128 stands for zero in the data rows.
Here are some rows, each followed by its group. Groups can overlap.
c(125, 130, 138, 133, 136, 126, 143, 117, 179, 108, 144, 126, 136, 143, 165, 135, 115, 139, 095, 093, 134, 132, 115, 165, 157, 203, 129, 139, 129, 115, 145, 130) d
c(137, 174, 130, 105, 138, 119, 149, 126, 158, 089, 161, 114, 108, 140, 194, 165, 118, 141, 119, 116, 125, 123, 131, 157, 171, 190, 119, 088, 131, 098, 168, 136) e
c(143, 116, 109, 128, 135, 128, 134, 122, 128, 136, 112, 128, 142, 128, 099, 099, 135, 140, 126, 114, 140, 115, 127, 112, 130, 114, 110, 148, 104, 129, 113, 122) f
c(146, 116, 138, 121, 125, 127, 152, 124, 101, 128, 109, 110, 120, 135, 132, 110, 192, 133, 141, 138, 168, 140, 121, 144, 152, 125, 125, 139, 131, 115, 122, 139) g
c(146, 179, 137, 113, 161, 119, 135, 101, 127, 071, 129, 101, 080, 143, 134, 132, 115, 136, 124, 138, 122, 124, 129, 151, 121, 127, 105, 116, 082, 104, 128, 158) f
c(091, 136, 131, 111, 146, 118, 129, 111, 116, 133, 124, 124, 114, 122, 097, 097, 129, 127, 165, 136, 124, 112, 138, 127, 124, 123, 116, 105, 079, 124, 129, 146) h
c(146, 128, 077, 127, 136, 117, 153, 143, 120, 137, 122, 118, 177, 136, 084, 081, 134, 107, 121, 138, 137, 119, 062, 115, 113, 126, 116, 122, 153, 115, 060, 133) i
c(089, 138, 133, 144, 107, 116, 109, 160, 142, 134, 150, 176, 150, 077, 134, 131, 116, 124, 160, 106, 121, 117, 134, 124, 124, 135, 128, 136, 131, 170, 133, 085) j
c(151, 125, 077, 127, 149, 112, 116, 149, 144, 161, 104, 109, 174, 122, 094, 120, 090, 125, 077, 125, 123, 116, 112, 073, 104, 123, 056, 148, 137, 134, 099, 096) e
c(157, 114, 137, 124, 131, 125, 145, 103, 102, 132, 098, 113, 122, 138, 131, 098, 179, 137, 127, 132, 157, 145, 143, 123, 161, 113, 133, 153, 119, 111, 126, 137) g
c(090, 143, 137, 133, 127, 120, 109, 187, 119, 133, 131, 174, 140, 132, 137, 162, 121, 140, 117, 113, 125, 123, 154, 118, 124, 109, 169, 130, 138, 163, 147, 058) h
c(132, 158, 167, 101, 134, 116, 122, 135, 130, 136, 100, 127, 091, 149, 154, 142, 130, 120, 120, 180, 127, 120, 129, 107, 136, 131, 097, 147, 098, 096, 132, 142) j
c(147, 087, 135, 158, 083, 187, 136, 120, 098, 130, 129, 112, 103, 142, 122, 126, 144, 122, 159, 136, 126, 176, 116, 170, 126, 127, 139, 138, 116, 110, 129, 188) g
c(148, 164, 091, 121, 139, 123, 143, 123, 111, 088, 098, 114, 132, 131, 161, 127, 152, 144, 110, 141, 140, 141, 119, 158, 120, 106, 135, 108, 122, 087, 091, 128) k
c(127, 097, 117, 128, 122, 136, 136, 132, 124, 139, 121, 130, 162, 114, 069, 099, 143, 104, 147, 136, 125, 122, 091, 128, 124, 126, 141, 115, 155, 124, 075, 132) j
c(144, 137, 129, 126, 150, 125, 152, 091, 145, 152, 115, 107, 198, 130, 104, 086, 156, 127, 109, 155, 132, 119, 137, 120, 121, 112, 128, 139, 116, 132, 075, 131) d
c(139, 169, 127, 108, 135, 117, 154, 126, 156, 082, 154, 113, 117, 130, 189, 159, 117, 133, 122, 122, 140, 115, 132, 154, 176, 202, 115, 086, 122, 100, 152, 127) e
c(138, 107, 091, 169, 116, 182, 103, 072, 132, 141, 115, 138, 143, 091, 125, 152, 128, 164, 114, 102, 124, 177, 170, 142, 159, 117, 134, 140, 143, 148, 129, 108) i
c(142, 159, 165, 124, 141, 114, 124, 170, 164, 085, 164, 107, 116, 142, 200, 142, 093, 150, 137, 116, 132, 113, 086, 145, 131, 199, 097, 134, 145, 119, 131, 134) g
c(095, 149, 137, 119, 152, 116, 123, 122, 109, 136, 132, 144, 099, 142, 131, 124, 115, 142, 118, 138, 115, 121, 143, 094, 123, 112, 115, 076, 103, 132, 142, 125) h
c(091, 142, 128, 130, 135, 117, 124, 162, 150, 131, 167, 178, 125, 086, 132, 144, 106, 085, 113, 099, 116, 097, 135, 129, 123, 124, 120, 131, 125, 143, 164, 111) j
c(143, 127, 115, 122, 137, 114, 142, 116, 134, 145, 116, 124, 150, 134, 088, 079, 134, 133, 127, 131, 138, 110, 130, 116, 130, 122, 114, 159, 101, 132, 120, 123) f
c(135, 135, 092, 191, 159, 132, 101, 116, 182, 132, 122, 128, 140, 119, 136, 140, 115, 136, 108, 087, 096, 133, 119, 129, 103, 106, 135, 076, 214, 125, 120, 113) g
c(122, 123, 095, 165, 153, 157, 122, 111, 152, 135, 118, 142, 125, 090, 128, 162, 119, 135, 106, 105, 103, 121, 167, 144, 109, 129, 148, 077, 176, 134, 156, 107) e
c(145, 121, 155, 143, 104, 149, 132, 128, 132, 136, 103, 119, 095, 178, 145, 131, 121, 096, 122, 144, 110, 155, 129, 122, 097, 124, 148, 151, 120, 105, 135, 166) e
c(104, 126, 139, 143, 093, 124, 123, 120, 162, 127, 144, 167, 145, 106, 134, 154, 125, 130, 125, 108, 132, 122, 158, 137, 146, 125, 158, 144, 124, 169, 139, 100) k
c(148, 125, 101, 133, 165, 113, 139, 106, 143, 151, 122, 120, 152, 130, 104, 098, 124, 115, 094, 130, 120, 130, 121, 117, 105, 093, 115, 139, 119, 140, 091, 131) d
c(155, 118, 087, 130, 142, 114, 114, 139, 133, 175, 097, 112, 185, 129, 091, 120, 092, 129, 078, 124, 121, 128, 104, 082, 098, 122, 059, 155, 149, 138, 095, 104) e
c(100, 125, 134, 139, 093, 118, 099, 137, 131, 128, 130, 181, 132, 097, 116, 139, 118, 102, 125, 109, 122, 124, 136, 130, 123, 110, 142, 133, 124, 177, 135, 100) l
c(105, 169, 107, 121, 135, 115, 085, 153, 133, 134, 117, 110, 120, 119, 120, 153, 120, 131, 152, 165, 102, 127, 101, 127, 119, 119, 112, 057, 134, 135, 096, 135) d
c(145, 115, 115, 132, 153, 116, 156, 123, 145, 154, 121, 118, 188, 129, 086, 067, 120, 121, 115, 125, 133, 119, 099, 120, 107, 114, 130, 136, 121, 138, 075, 130) d
c(103, 127, 136, 146, 097, 122, 113, 121, 151, 134, 149, 167, 148, 100, 131, 150, 121, 134, 126, 107, 125, 124, 151, 134, 136, 128, 165, 135, 126, 157, 142, 101) k
c(143, 125, 117, 171, 169, 133, 134, 118, 204, 126, 157, 124, 151, 117, 140, 134, 114, 132, 078, 091, 103, 125, 135, 129, 099, 130, 151, 088, 196, 127, 129, 119) g
c(154, 112, 093, 130, 142, 111, 117, 136, 133, 170, 106, 110, 185, 131, 088, 117, 091, 129, 086, 129, 117, 119, 106, 073, 097, 124, 057, 151, 141, 138, 093, 101) e
c(145, 101, 165, 176, 096, 158, 121, 125, 101, 136, 121, 107, 103, 165, 137, 132, 120, 123, 114, 130, 116, 150, 129, 123, 123, 133, 159, 114, 129, 095, 159, 160) g
c(108, 164, 093, 141, 107, 120, 103, 130, 143, 112, 199, 153, 135, 095, 107, 149, 128, 070, 129, 115, 111, 127, 130, 173, 124, 094, 158, 143, 118, 158, 123, 124) l
c(145, 114, 084, 120, 144, 116, 157, 120, 133, 131, 123, 110, 170, 125, 080, 099, 114, 132, 125, 131, 124, 117, 097, 123, 124, 145, 113, 142, 153, 129, 089, 132) i
c(154, 120, 139, 116, 114, 129, 189, 121, 131, 121, 132, 111, 114, 151, 133, 079, 178, 134, 112, 121, 174, 124, 143, 123, 126, 132, 114, 154, 110, 122, 158, 153) e
c(141, 158, 112, 118, 160, 115, 127, 126, 177, 065, 115, 110, 120, 134, 173, 159, 104, 132, 099, 110, 112, 122, 123, 133, 121, 175, 084, 133, 123, 123, 135, 133) k
c(157, 097, 139, 128, 109, 151, 129, 137, 132, 146, 135, 101, 128, 175, 114, 126, 118, 074, 092, 135, 100, 145, 120, 119, 078, 121, 118, 152, 122, 106, 117, 167) i
c(146, 120, 129, 118, 128, 125, 146, 124, 103, 129, 103, 112, 125, 129, 121, 102, 189, 132, 136, 135, 167, 137, 124, 146, 149, 131, 124, 134, 119, 115, 122, 135) g
c(108, 104, 144, 124, 102, 138, 117, 149, 123, 133, 163, 136, 135, 115, 081, 133, 111, 090, 170, 134, 100, 120, 095, 136, 113, 141, 139, 116, 144, 138, 117, 145) j
c(144, 126, 108, 131, 143, 156, 179, 112, 097, 123, 105, 113, 116, 128, 131, 113, 153, 166, 121, 108, 177, 145, 154, 124, 214, 128, 116, 096, 097, 103, 150, 133) l
c(127, 102, 089, 138, 142, 121, 162, 151, 085, 134, 159, 137, 150, 121, 100, 086, 135, 136, 155, 091, 133, 123, 082, 113, 109, 113, 144, 074, 180, 112, 094, 121) i
c(146, 098, 139, 147, 123, 184, 120, 116, 099, 123, 153, 109, 091, 166, 137, 137, 141, 127, 113, 122, 115, 194, 138, 142, 106, 109, 174, 089, 131, 090, 140, 162) l
c(117, 152, 072, 101, 160, 108, 118, 106, 133, 136, 127, 125, 130, 087, 109, 159, 127, 105, 127, 157, 116, 099, 156, 098, 125, 117, 117, 104, 136, 146, 130, 112) f
c(143, 112, 128, 139, 112, 172, 123, 110, 099, 137, 112, 100, 107, 169, 114, 134, 146, 111, 099, 134, 100, 186, 137, 136, 094, 087, 135, 122, 120, 086, 126, 177) i
c(097, 127, 132, 136, 088, 119, 107, 119, 116, 136, 179, 155, 118, 092, 126, 124, 153, 134, 162, 117, 149, 119, 165, 138, 146, 093, 149, 126, 091, 182, 164, 118) l
c(091, 153, 132, 118, 151, 116, 112, 120, 120, 134, 139, 148, 096, 137, 139, 125, 116, 142, 122, 146, 112, 119, 142, 107, 126, 121, 123, 089, 114, 140, 138, 116) h
c(063, 123, 135, 133, 110, 121, 124, 174, 161, 133, 153, 173, 154, 128, 129, 146, 117, 110, 120, 070, 121, 113, 129, 122, 126, 146, 157, 135, 135, 149, 127, 098) d
c(152, 115, 134, 097, 133, 119, 119, 121, 133, 135, 077, 097, 114, 133, 130, 144, 143, 136, 124, 163, 128, 124, 145, 129, 136, 131, 115, 142, 097, 125, 131, 141) h
c(090, 141, 134, 136, 128, 119, 105, 173, 121, 134, 133, 175, 143, 128, 138, 163, 118, 138, 125, 114, 122, 121, 154, 119, 132, 108, 169, 124, 137, 159, 145, 058) h
c(142, 118, 111, 120, 137, 118, 115, 103, 134, 150, 121, 119, 155, 130, 107, 108, 137, 129, 124, 141, 131, 121, 067, 126, 116, 128, 128, 148, 148, 141, 053, 126) j
c(145, 157, 174, 135, 140, 114, 121, 166, 164, 096, 168, 120, 118, 146, 183, 140, 089, 143, 132, 100, 134, 127, 088, 160, 127, 184, 092, 146, 149, 119, 131, 134) g
c(098, 131, 125, 142, 130, 109, 123, 143, 150, 135, 144, 182, 165, 087, 130, 126, 121, 126, 134, 114, 131, 112, 132, 127, 130, 123, 121, 145, 122, 169, 129, 090) j
c(098, 155, 084, 141, 127, 136, 140, 149, 148, 133, 151, 154, 121, 079, 111, 161, 114, 101, 135, 114, 128, 103, 187, 144, 127, 127, 141, 076, 142, 151, 187, 106) e
c(158, 095, 146, 125, 121, 157, 136, 116, 142, 127, 136, 099, 125, 170, 111, 140, 117, 099, 101, 129, 086, 156, 152, 128, 107, 148, 134, 119, 133, 094, 142, 172) i
c(158, 071, 175, 113, 092, 125, 157, 093, 084, 131, 089, 113, 118, 141, 123, 066, 173, 146, 157, 147, 186, 144, 108, 143, 158, 128, 128, 164, 097, 126, 122, 148) l
c(070, 123, 130, 124, 119, 110, 118, 140, 143, 129, 143, 139, 131, 109, 096, 134, 116, 112, 168, 093, 122, 126, 131, 146, 138, 125, 131, 116, 125, 146, 128, 115) d
c(111, 153, 129, 125, 134, 117, 108, 134, 123, 133, 163, 131, 114, 127, 130, 137, 118, 130, 139, 134, 121, 127, 119, 124, 113, 103, 133, 109, 119, 132, 132, 130) k
c(098, 149, 145, 116, 137, 121, 078, 148, 121, 132, 133, 148, 103, 142, 154, 135, 095, 145, 127, 144, 103, 119, 130, 110, 110, 120, 127, 127, 121, 151, 130, 110) h
c(142, 147, 154, 107, 137, 118, 148, 121, 133, 091, 166, 113, 109, 150, 185, 136, 118, 168, 138, 125, 141, 129, 096, 159, 160, 177, 120, 120, 120, 106, 135, 147) f
c(091, 129, 132, 121, 153, 118, 116, 123, 128, 133, 133, 151, 098, 137, 138, 138, 107, 139, 122, 127, 117, 121, 158, 104, 127, 116, 124, 098, 103, 144, 157, 131) h
c(155, 130, 113, 121, 139, 123, 150, 106, 114, 132, 095, 107, 130, 148, 131, 117, 155, 147, 099, 122, 146, 131, 160, 125, 164, 104, 122, 139, 107, 109, 134, 133) g
c(124, 132, 079, 151, 139, 165, 148, 111, 142, 136, 099, 133, 124, 093, 101, 148, 132, 106, 102, 120, 115, 127, 196, 147, 112, 123, 134, 076, 158, 121, 171, 119) e
c(150, 121, 142, 114, 132, 120, 206, 120, 131, 121, 123, 101, 121, 139, 129, 072, 165, 129, 105, 123, 165, 123, 148, 112, 126, 121, 119, 130, 108, 116, 168, 146) e
c(133, 096, 123, 129, 133, 127, 133, 125, 125, 135, 118, 129, 161, 117, 067, 097, 131, 118, 147, 127, 125, 122, 083, 133, 122, 128, 134, 126, 152, 131, 071, 132) j
c(108, 147, 123, 127, 138, 116, 117, 127, 126, 138, 163, 125, 118, 127, 126, 137, 115, 135, 144, 132, 122, 120, 118, 129, 114, 105, 130, 106, 122, 135, 128, 137) k
c(149, 118, 087, 128, 136, 124, 156, 136, 107, 136, 118, 118, 158, 126, 086, 090, 154, 108, 133, 130, 134, 123, 092, 120, 105, 127, 124, 099, 165, 106, 077, 135) i
c(134, 129, 145, 102, 128, 120, 118, 127, 119, 131, 077, 101, 116, 158, 136, 131, 120, 145, 121, 141, 136, 125, 134, 116, 150, 135, 101, 162, 111, 112, 134, 140) h
c(106, 120, 135, 117, 163, 118, 113, 121, 117, 138, 121, 130, 106, 124, 127, 139, 103, 166, 122, 135, 113, 112, 156, 080, 124, 107, 112, 102, 125, 139, 153, 138) h
c(147, 108, 185, 101, 104, 114, 113, 118, 100, 135, 058, 125, 104, 136, 139, 122, 124, 149, 134, 180, 137, 113, 133, 104, 137, 132, 091, 177, 102, 139, 136, 139) l
c(145, 120, 116, 121, 139, 115, 145, 122, 143, 135, 132, 116, 164, 136, 076, 094, 118, 121, 122, 134, 122, 123, 102, 125, 124, 137, 122, 142, 132, 136, 101, 138) i
c(136, 098, 129, 154, 087, 178, 121, 119, 128, 133, 107, 115, 094, 166, 122, 143, 125, 072, 128, 136, 100, 173, 136, 141, 097, 127, 141, 141, 128, 103, 131, 170) e
c(161, 125, 131, 122, 127, 132, 158, 099, 097, 135, 088, 106, 122, 151, 127, 098, 177, 160, 100, 120, 156, 149, 171, 120, 171, 094, 146, 139, 112, 101, 130, 135) g
c(147, 108, 132, 117, 097, 142, 199, 100, 124, 109, 123, 112, 126, 133, 138, 089, 198, 133, 128, 132, 169, 132, 128, 141, 160, 138, 167, 135, 123, 114, 125, 145) e
c(123, 109, 127, 170, 155, 157, 115, 104, 152, 136, 122, 125, 118, 094, 131, 170, 120, 142, 116, 107, 092, 120, 175, 140, 111, 129, 156, 086, 188, 139, 152, 103) e
c(140, 105, 146, 117, 087, 142, 169, 107, 103, 107, 126, 129, 123, 134, 149, 111, 199, 137, 157, 137, 187, 144, 131, 163, 178, 155, 153, 133, 132, 104, 130, 137) l
c(147, 092, 089, 151, 157, 149, 120, 092, 166, 133, 124, 131, 131, 112, 108, 146, 113, 128, 104, 078, 105, 122, 172, 165, 127, 134, 113, 137, 147, 124, 137, 122) f
c(107, 159, 157, 136, 120, 128, 101, 121, 113, 130, 131, 137, 091, 120, 139, 142, 119, 139, 187, 172, 119, 128, 147, 117, 127, 105, 155, 124, 111, 152, 129, 138) e
c(160, 119, 132, 121, 104, 138, 159, 120, 088, 105, 090, 108, 133, 139, 147, 110, 185, 123, 117, 137, 145, 141, 138, 135, 119, 115, 160, 133, 123, 075, 112, 143) k
c(091, 144, 133, 140, 129, 115, 104, 180, 122, 137, 135, 176, 143, 117, 137, 165, 109, 130, 117, 108, 115, 123, 148, 119, 126, 113, 170, 130, 143, 162, 151, 064) h
c(103, 162, 131, 119, 134, 119, 082, 153, 136, 137, 131, 115, 122, 130, 123, 146, 119, 119, 149, 162, 092, 125, 121, 125, 117, 126, 116, 090, 115, 135, 127, 138) d
c(135, 154, 161, 094, 119, 107, 124, 129, 119, 127, 121, 107, 110, 131, 158, 138, 122, 142, 142, 160, 134, 111, 156, 106, 154, 130, 122, 131, 083, 127, 160, 135) e
c(105, 149, 147, 140, 111, 129, 100, 133, 116, 129, 132, 143, 093, 131, 129, 132, 123, 130, 183, 171, 122, 121, 132, 127, 126, 110, 157, 138, 113, 151, 132, 138) e
c(135, 136, 133, 109, 141, 121, 148, 125, 115, 058, 127, 115, 097, 124, 128, 117, 113, 137, 163, 122, 126, 117, 128, 149, 126, 134, 111, 093, 128, 107, 132, 137) f
c(088, 128, 138, 144, 120, 121, 096, 178, 132, 133, 125, 191, 130, 135, 150, 156, 108, 155, 123, 096, 123, 134, 133, 128, 125, 122, 175, 141, 136, 171, 137, 059) h
c(114, 105, 142, 113, 172, 120, 127, 118, 131, 133, 120, 114, 115, 124, 129, 136, 117, 144, 136, 134, 122, 096, 131, 115, 116, 142, 117, 114, 127, 130, 146, 137) h
c(149, 120, 081, 120, 138, 123, 156, 115, 134, 131, 119, 109, 168, 126, 077, 092, 120, 132, 125, 135, 126, 120, 095, 125, 129, 141, 119, 134, 145, 121, 081, 130) i
c(099, 125, 141, 121, 163, 118, 116, 118, 135, 139, 131, 147, 101, 134, 135, 131, 107, 136, 121, 129, 119, 123, 151, 103, 121, 116, 123, 105, 110, 142, 159, 134) h
Which 4 groups are nearest to each row below, nearest first, going by the distance to the centre of the group?
c(146, 151, 138, 118, 132, 101, 117, 148, 092, 128, 123, 110, 109, 131, 141, 127, 116, 145, 171, 172, 158, 106, 127, 093, 154, 125, 102, 138, 086, 126, 130, 133): f h l e
c(145, 113, 121, 145, 118, 179, 110, 105, 105, 144, 120, 103, 108, 165, 110, 136, 147, 112, 107, 134, 093, 185, 141, 140, 090, 077, 135, 116, 125, 084, 126, 171): i g e l
c(124, 144, 158, 175, 113, 115, 087, 152, 125, 133, 154, 135, 102, 148, 154, 128, 102, 146, 142, 103, 107, 126, 128, 097, 122, 088, 128, 098, 159, 146, 150, 125): h k e g
c(157, 065, 151, 119, 064, 144, 153, 117, 122, 130, 097, 106, 148, 153, 135, 115, 185, 121, 134, 130, 179, 149, 129, 143, 154, 135, 151, 172, 143, 088, 125, 144): l g i e
c(145, 101, 171, 182, 093, 166, 117, 133, 090, 129, 128, 109, 113, 178, 148, 136, 117, 144, 129, 127, 117, 162, 129, 112, 127, 129, 169, 123, 145, 106, 151, 143): g l e k
Which 3 groups are nearest to each row below, nearest first, going by the distance to the centre of the group?
c(141, 167, 136, 107, 153, 121, 134, 115, 129, 071, 124, 109, 088, 137, 126, 131, 119, 134, 137, 137, 123, 126, 114, 157, 124, 137, 116, 125, 092, 105, 129, 158): f k g
Which 3 groups are nearest to each row below, nearest first, going by the average distance to the group's rows?
c(148, 129, 091, 121, 147, 117, 130, 114, 136, 144, 113, 110, 142, 137, 100, 107, 135, 115, 105, 132, 125, 125, 105, 118, 110, 091, 112, 138, 124, 132, 094, 131): i d f
c(130, 151, 089, 115, 168, 124, 119, 138, 163, 062, 127, 115, 113, 127, 153, 150, 090, 130, 113, 103, 114, 118, 110, 127, 112, 180, 084, 095, 138, 111, 129, 131): f k h
c(156, 086, 141, 148, 055, 209, 085, 122, 084, 136, 100, 107, 117, 152, 122, 137, 141, 123, 125, 136, 114, 232, 122, 131, 129, 090, 128, 166, 130, 099, 118, 158): i g l
c(085, 141, 131, 135, 082, 108, 114, 127, 109, 132, 184, 164, 119, 090, 124, 130, 146, 133, 171, 115, 155, 123, 150, 127, 144, 094, 150, 118, 103, 177, 166, 112): h k l
c(101, 110, 114, 147, 092, 127, 116, 123, 157, 139, 165, 157, 145, 112, 128, 158, 130, 116, 120, 093, 134, 124, 147, 153, 125, 126, 153, 137, 140, 155, 151, 105): k j h
Which 4 groups are nearest to each row below, nearest first, going by the average distance to the group's rows?
c(143, 125, 126, 122, 137, 124, 145, 113, 130, 153, 112, 107, 195, 124, 104, 103, 159, 121, 134, 153, 136, 120, 124, 121, 123, 128, 127, 139, 129, 127, 069, 129): i d j f
Which 3 other groups have their centres nearest to the centre of group f, nearest first?
e k g
Group d spreads out most along one direction. Which 3 other groups' directions of most spread are closest to that one, closest first?
j e k
Which 3 other groups have their centres nearest to the centre of group d, nearest first?
j k e
Which 3 other groups have their centres nearest to the centre of group e, nearest first?
k f g
Which 3 groups are nearest to each row below, nearest first, going by the distance to the group's nearest row?
c(105, 152, 142, 132, 107, 122, 115, 124, 133, 136, 133, 142, 099, 136, 134, 133, 117, 121, 179, 162, 122, 120, 125, 129, 124, 114, 149, 146, 100, 150, 129, 137): e k h
c(090, 150, 135, 145, 123, 123, 110, 181, 125, 137, 158, 175, 154, 110, 130, 173, 116, 129, 126, 113, 112, 120, 154, 120, 124, 119, 181, 109, 165, 157, 142, 059): h k j
c(150, 108, 104, 132, 139, 112, 121, 143, 135, 178, 117, 113, 184, 134, 084, 112, 087, 130, 085, 119, 125, 119, 102, 078, 091, 126, 055, 159, 136, 138, 104, 100): e d i
c(072, 131, 134, 132, 131, 103, 113, 149, 151, 128, 138, 160, 141, 114, 143, 154, 107, 134, 134, 068, 122, 112, 136, 124, 159, 125, 126, 136, 136, 155, 148, 084): d j k
c(078, 129, 135, 128, 124, 105, 121, 142, 157, 133, 131, 144, 136, 108, 123, 146, 119, 120, 145, 088, 122, 113, 140, 134, 158, 140, 128, 136, 130, 148, 137, 113): d k j
c(099, 123, 077, 136, 128, 114, 131, 158, 101, 132, 179, 146, 137, 086, 088, 128, 122, 102, 180, 102, 128, 106, 120, 142, 112, 124, 140, 086, 160, 143, 133, 115): d j i
c(150, 115, 136, 115, 127, 126, 142, 121, 099, 127, 108, 111, 119, 136, 131, 101, 192, 135, 139, 136, 171, 141, 119, 137, 154, 129, 126, 141, 134, 119, 117, 136): g l e
c(147, 118, 128, 148, 132, 179, 119, 122, 125, 131, 107, 105, 119, 142, 133, 139, 135, 112, 115, 130, 098, 176, 136, 141, 088, 130, 133, 133, 169, 076, 105, 151): i e l
c(143, 134, 132, 124, 139, 120, 159, 104, 143, 159, 109, 109, 194, 126, 105, 092, 162, 118, 118, 151, 135, 123, 130, 125, 129, 122, 130, 143, 123, 124, 075, 130): d i f
Group e spreads out most along one direction. Which 3 other groups' directions of most spread are closest to that one, closest first?
f d i
Which 4 groups are nearest to each row below, nearest first, going by the distance to the group's nearest row?
c(101, 160, 147, 123, 139, 126, 117, 138, 133, 133, 142, 162, 101, 116, 149, 164, 111, 106, 123, 142, 114, 115, 145, 124, 127, 126, 116, 127, 115, 114, 156, 135): h k j d
c(103, 139, 165, 116, 146, 117, 073, 154, 134, 127, 147, 156, 100, 165, 163, 142, 090, 151, 121, 136, 107, 125, 113, 116, 102, 127, 128, 144, 113, 158, 129, 102): h k d e
c(145, 134, 143, 099, 132, 122, 123, 117, 131, 131, 095, 094, 112, 143, 140, 138, 135, 133, 122, 167, 125, 125, 144, 122, 129, 128, 115, 158, 093, 129, 136, 143): h j e l
c(144, 193, 109, 117, 134, 116, 120, 127, 133, 079, 129, 112, 102, 143, 141, 139, 120, 131, 122, 126, 126, 140, 104, 165, 144, 126, 094, 144, 099, 099, 125, 135): f k h j
c(149, 097, 136, 125, 139, 119, 157, 124, 124, 139, 114, 125, 171, 103, 096, 075, 117, 137, 129, 107, 163, 119, 126, 119, 131, 126, 102, 146, 120, 135, 129, 137): f i d j
c(145, 127, 135, 100, 141, 121, 120, 115, 131, 133, 093, 096, 112, 142, 135, 139, 127, 135, 118, 167, 126, 128, 141, 117, 134, 122, 116, 146, 084, 128, 131, 139): h j e g
c(134, 120, 100, 160, 173, 140, 099, 092, 178, 141, 125, 126, 143, 109, 136, 163, 159, 126, 105, 104, 121, 140, 121, 170, 096, 123, 138, 137, 194, 133, 084, 112): g f e j
c(101, 128, 137, 148, 097, 118, 117, 102, 149, 133, 132, 175, 137, 103, 136, 147, 129, 138, 126, 109, 124, 126, 155, 149, 138, 126, 165, 144, 121, 169, 134, 102): k l j h
Which 3 other groups have their centres nearest to the centre of group g, nearest first?
e k f
Group i spreads out most along one direction. Which 3 other groups' directions of most spread are closest to that one, closest first?
e j d
Group h spreads out most along one direction. Which 3 other groups' directions of most spread are closest to that one, closest first?
l k j
Group l spreads out most along one direction. Which 3 other groups' directions of most spread are closest to that one, closest first?
k h g
